Each row is where one point has got to under a steady rotation. How many ticks took it there?
The counts run from 0 to 410.
[117 106 167  67 138 134 108 110  98 103 138 119]  185
[136 113 154  80 115 136  88  95 109 102 151 121]  385
[116  93 144  67 150 124 131 114  97  97 120 119]  239
[147  99  92 181 107 152 139 155 128 134 132 158]  409
[147 167 144  96 110 118  96 132 131 125 188 128]  327
[124 104 113 167 138 149 162 183 118 141 123 158]  7
[130  92 102  75 146 100 148 113 109  91 121 118]  91
[140  74  92 171 115 156 144 143 120 126 114 158]  154
[135  84  84 101 144 107 162 125 113  98 110 132]  297
[117 107 157  61 148 123 120 115 100 101 130 119]  136
[117 111 168  67 140 132 107 115  99 104 137 118]  134
[148 162 148 110 103 128  87 131 130 125 188 131]  175
[119 111 142  58 151 109 131 117 103  98 132 118]  36
[137 147 116 159 132 130 150 192 130 149 157 151]  12
[148 157 154 103 102 131  86 125 127 123 183 129]  176
[130 123 134 174 124 162 137 184 120 151 140 158]  313
[141  82  83  98 130 109 150 109 117  92 117 126]  94
[115  96 152  66 147 126 121 114  99  96 124 120]  238
[131 120 163  79 115 137  86 102 107 106 155 121]  283
[137 177 148 116 129 118 122 171 129 139 181 134]  373
[140  66  88 152 115 148 143 125 117 112 110 149]  50
[133  85 106 174 119 162 145 159 118 135 118 158]  156
[150  96  86 175 108 146 143 151 130 133 130 156]  408
[126 133 135 166 134 152 145 192 121 153 146 156]  213
[148 172 142 106 112 118  99 141 131 128 192 129]  275
[127  89 112 168 133 157 157 171 115 137 113 157]  5
[148  91  83 174 107 148 143 147 129 128 128 157]  357
[142  90  99 178 110 159 139 157 124 134 128 160]  308
[124 106 165  74 124 137  96 101 103 103 143 122]  285
[116  95 156  70 142 135 115 106  96  99 125 121]  288
[145 155 145  86 107 117  89 115 123 113 181 122]  380
[149  89  68 158 117 129 156 144 132 119 124 148]  405
[127 139 131 160 137 145 149 194 125 152 146 155]  163
[118 101 155  63 147 124 123 113  97  99 126 118]  187
[128 131 174  84 116 141  86 115 107 113 161 124]  130
[150  91  73 165 114 134 151 144 130 123 125 154]  406
[117  87 143  71 148 126 131 112  97  96 117 121]  290
[118  77 125  83 155 123 149 118  99  98 106 127]  394
[129 124 129 170 135 153 148 189 121 150 135 159]  161
[121 112 169  72 133 137 101 109 100 104 140 120]  184
[145 176 134 129 119 118 118 171 136 143 185 139]  170
[125  96 115 169 136 154 159 179 116 141 118 159]  6
[142  79  72 117 133 112 160 123 119 100 114 135]  248
[146  77  82 161 112 144 145 133 123 119 117 152]  203
[148 163 148 102 103 124  89 128 127 122 189 127]  226
[137 166 131 142 129 125 136 186 132 149 171 147]  167
[128 150 136 155 136 141 143 195 125 152 155 151]  215
[119  94 128  67 153 113 141 117 101  95 119 119]  190
[143 128 151  81 108 127  85  98 115 104 167 121]  383
[146  70  76 132 118 129 142 115 121 104 114 141]  98
[144 148 153  91 103 125  84 114 123 114 180 125]  279
[140 162 120 149 127 124 139 187 135 149 169 148]  65
[148  77  73 158 112 140 148 132 127 118 120 149]  253
[146 101 101 181 108 156 135 159 128 139 134 160]  410
[123 100 122  65 151 104 142 113 106  93 124 118]  89
[132 104 155  75 117 137  90  95 106 100 144 121]  386
[144 145 149  84 107 120  87 107 121 110 174 122]  381
[149  82  71 152 117 129 151 134 126 114 120 147]  303
[124 104 133  61 151 106 135 115 104  94 129 117]  37
[147 157 152 108 101 135  84 129 127 125 183 131]  125
[119  97 162  71 135 136 107 105  97 100 132 121]  287
[149 162 149 114 101 130  87 133 129 128 188 133]  124
[141 175 133 128 122 120 123 176 132 144 182 140]  220
[126 114 115 165 140 147 158 187 119 146 128 159]  8
[147 171 142 112 109 120  97 144 133 131 189 133]  224
[148 174 134 125 113 119 112 162 137 139 186 137]  171
[141  80  85  92 131 108 146 104 117  90 120 127]  43
[135 107 123 180 116 163 136 172 122 148 134 159]  311
[139  92 106 181 114 163 141 161 123 140 125 161]  258
[146 161 147  87 109 115  93 121 126 117 184 123]  379
[131 145 121 159 137 136 155 195 128 150 150 153]  62
[143 168 122 147 121 122 136 183 135 147 175 146]  66
[138 141 168  93 108 141  80 115 116 117 172 126]  128
[140 133 156  82 107 132  85 103 115 108 166 121]  332
[140  82  72 121 136 111 166 133 119 104 112 138]  350
[146  85  67 148 120 124 158 135 129 114 121 146]  353
[150 169 139 121 105 125 100 146 134 133 190 136]  122
[131 164 141 140 134 132 135 190 127 150 169 147]  268
[147  72  75 124 123 122 146 112 119 101 114 138]  97
[122 106 165  70 133 137 101 106  99 102 139 122]  235
[143 172 132 131 121 121 124 175 135 144 184 141]  169
[140 148 166 103 106 141  80 124 118 124 177 133]  76
[152 168 137 135 101 130 102 152 137 138 188 138]  20
[143  78  76 108 130 112 152 114 118  96 115 132]  146
[126 131 130 167 137 148 149 193 122 152 141 156]  162
[136  80  99 172 118 159 143 150 119 131 117 157]  155
[146  73  77 155 113 140 147 131 125 114 116 150]  202
[120  78 109  93 154 115 160 126 104  99 103 128]  396
[121 121 175  75 130 139  95 111 102 109 149 122]  132
[137 144 173  97 109 144  82 120 116 121 172 127]  77
[146  86  67 142 126 120 163 140 126 113 118 145]  403
[117  80 126  78 152 120 146 120  99  97 109 125]  343
[133  90  95  81 140 102 149 110 113  90 120 122]  92
[129 127 172  83 117 142  87 110 110 111 158 123]  181
[128 113 166  76 120 138  91 102 104 103 150 119]  284
[146  74  72 128 122 121 149 117 122 103 115 139]  148
[137 158 119 152 130 128 146 192 132 151 165 149]  64
[147 154 148  88 106 121  88 118 127 115 183 123]  329
[129  82 108 167 130 157 154 163 115 134 111 158]  4
[127 114 125 171 131 156 149 185 119 148 130 158]  160
[126  97 111  70 147 104 143 112 109  93 122 118]  90
[138 163 125 145 127 124 138 187 134 148 171 146]  116
[148  86  78 169 111 142 146 143 126 126 125 154]  356
[133 115 127 177 120 164 137 178 121 148 139 161]  312
[146  82  67 141 126 119 162 134 125 111 116 144]  352
[117 118 166  63 145 125 115 119 101 106 141 116]  33
[148 167 144 104 107 117  95 133 130 126 189 129]  276
[147  94  78 171 112 142 145 147 130 127 128 154]  407
[117  90 127  70 153 115 142 118 101  95 114 118]  241
[123 128 179  74 130 138  95 119 104 114 154 124]  30
[141  66  86 155 113 147 143 127 119 115 111 149]  101
[143  88  92 177 110 154 141 150 124 131 127 156]  307
[128 142 146 163 127 155 132 190 120 154 151 154]  366
[132 146 126 159 139 136 150 194 130 151 151 153]  113
[133 135 173  88 112 142  81 113 111 117 167 125]  129
[148 175 130 133 115 122 120 171 136 143 185 141]  119
[128 142 137 161 134 147 144 194 124 152 150 155]  214
[149 173 133 131 106 125 108 157 134 139 189 138]  70
